R: [ 0.00 -2.09 -1.84  0.96 -1.07  0.65]
V: [ 2.06  0.37  0.55 -2.82  0.18 -4.45]
W: [-1.74  3.26 -1.79  1.70 -8.85  4.10]
J: [-1.47 -0.46 -1.95  0.88 -1.21 -8.09]
C: [-3.69 -3.11 -1.38  1.06  1.05 -1.80]
T: [-1.87 -0.82 -0.53 -0.47 -1.27  1.68]
Z: [-1.87 -0.82 -0.53 -0.47 -0.31 -0.28]
L: [ 0.42 -4.06  2.50 -1.55 -2.87 -3.13]
chg R: [ 0.00 -2.09 -1.84  0.96 -1.07  0.64]
5, [0.65]
order: [ 0.65 -1.07  0.96 -1.84 -2.09  0.00]
R
miss R: [-1.07 -2.09  0.96 -1.84  0.65]
[0.00]
miss C: [-3.69 -1.38 -1.80  1.06 -3.11]
[1.05]

Y: [ 0.76 -1.24 -0.02 -2.59  0.00 -0.24  0.77  2.44  2.40  4.95 -2.83 -0.16]
B: [-1.24 -0.07  0.45  4.96 -2.67  0.08  3.35 -0.33  1.68  0.50 -1.44 -0.64]
M: [ 0.00  2.44 -0.24 -2.59  0.77  2.40 -0.16  0.76  4.95 -2.83 -1.24 -0.01]
order: [-0.01 -1.24 -2.83  4.95  0.76 -0.16  2.40  0.77 -2.59 -0.24  2.44  0.00]
M
chg Y: [ 0.77 -1.24 -0.02 -2.59  0.00 -0.24  0.77  2.44  2.40  4.95 -2.83 -0.16]
0, [0.76]
chg M: [ 0.00  2.44 -0.24 -2.59  0.78  2.40 -0.16  0.76  4.95 -2.83 -1.24 -0.01]
4, [0.77]
chg B: [-1.24 -0.07  0.45  4.95 -2.67  0.08  3.35 -0.33  1.68  0.50 -1.44 -0.64]
3, [4.96]
miss Y: [-2.59  2.40  0.76 -0.02 -2.83  2.44 -0.24  0.00 -0.16  0.77 -1.24]
[4.95]
order: [-2.83 -2.59 -1.24 -0.24 -0.16 -0.01  0.00  0.76  0.77  2.40  2.44  4.95]
M

D: [-2.07 -2.66  3.09  2.70  1.82  4.13  5.70  4.23  4.21 -2.85 -1.02]
S: [ 4.21 -2.85  5.70  3.09  1.82 -2.66  4.13  4.23 -2.07  2.69 -1.01]
X: [ 0.14  0.38 -0.03  0.64 -0.96 -0.04 -0.58  1.49  0.11  0.44 -1.25]
H: [ 0.31  2.03 -4.81 -0.26  1.92  1.27  6.69  0.74  1.17  0.43  0.35]
U: [-2.66 -1.01  4.21  4.13 -2.07  2.70  5.70 -2.85  3.09  1.82  4.23]
order: [-2.66 -2.85  4.21  4.13  4.23  1.82 -1.01  2.69  3.09 -2.07  5.70]
S
chg X: [ 0.14  0.39 -0.03  0.64 -0.96 -0.04 -0.58  1.49  0.11  0.44 -1.25]
1, [0.38]
chg H: [ 0.31  2.03 -4.81 -0.26  1.92  1.27  6.69  0.75  1.17  0.43  0.35]
7, [0.74]
order: [ 3.09 -2.66  5.70  1.82 -1.01 -2.85 -2.07  4.13  4.21  2.70  4.23]
U
miss X: [ 0.64  0.38  0.44  1.49 -1.25 -0.96 -0.58  0.14 -0.04  0.11]
[-0.03]
q: [1.27 6.69 0.74 1.17]
H
miss U: [ 4.13  1.82  2.70  3.09  4.21 -2.85 -2.66 -1.01  4.23  5.70]
[-2.07]

begap: [ 3.09 -0.29  4.11 -2.31 -6.27 -6.05]
daf: [-0.56 -4.05 -1.45  7.15 -1.61  4.69]
taf: [-7.10 -6.25  3.47  4.41  4.07 -2.68]
Bebe: [-6.84 -0.34  4.11 -2.31 -6.27 -2.82]
sev: [ 3.09 -0.29  4.11  2.94  3.74  5.14]
fazol: [ 0.35  4.53 -1.82  4.26 -6.16 -4.41]
Sil: [ 1.81 -1.94 -3.34 -1.04 -6.87 -0.34]
Bis: [ 0.41 -3.95 -1.09  4.95 -7.59 -5.84]
Volon: [ 3.09 -0.29  4.11  2.94 -0.71 -8.47]
lokob: [-6.79  7.52  0.04  2.64 -1.00  2.20]
tuv: [-2.15 -1.43 -2.14  1.80  5.78  7.32]
chg tuv: [-2.15 -1.42 -2.14  1.80  5.78  7.32]
1, [-1.43]
chg Bebe: [-6.84 -0.33  4.11 -2.31 -6.27 -2.82]
1, [-0.34]
miss tuv: [-1.43  5.78  7.32  1.80 -2.14]
[-2.15]
miss begap: [-0.29 -2.31 -6.05  4.11 -6.27]
[3.09]
q: [ 3.09 -0.29  4.11  2.94 -0.71 -8.47]
Volon
q: [-6.87 -0.34]
Sil

F: [ 1.91 -1.11  1.48 -7.40]
E: [-7.40 -1.11  1.48  1.90]
N: [-1.37  0.02  0.56 -1.38]
order: [ 1.90  1.48 -1.11 -7.40]
E
chg E: [-7.41 -1.11  1.48  1.90]
0, [-7.40]
chg N: [-1.37  0.03  0.56 -1.38]
1, [0.02]
miss N: [ 0.02  0.56 -1.37]
[-1.38]
q: [-1.11  1.48 -7.40]
F
order: [-1.38  0.56  0.02 -1.37]
N

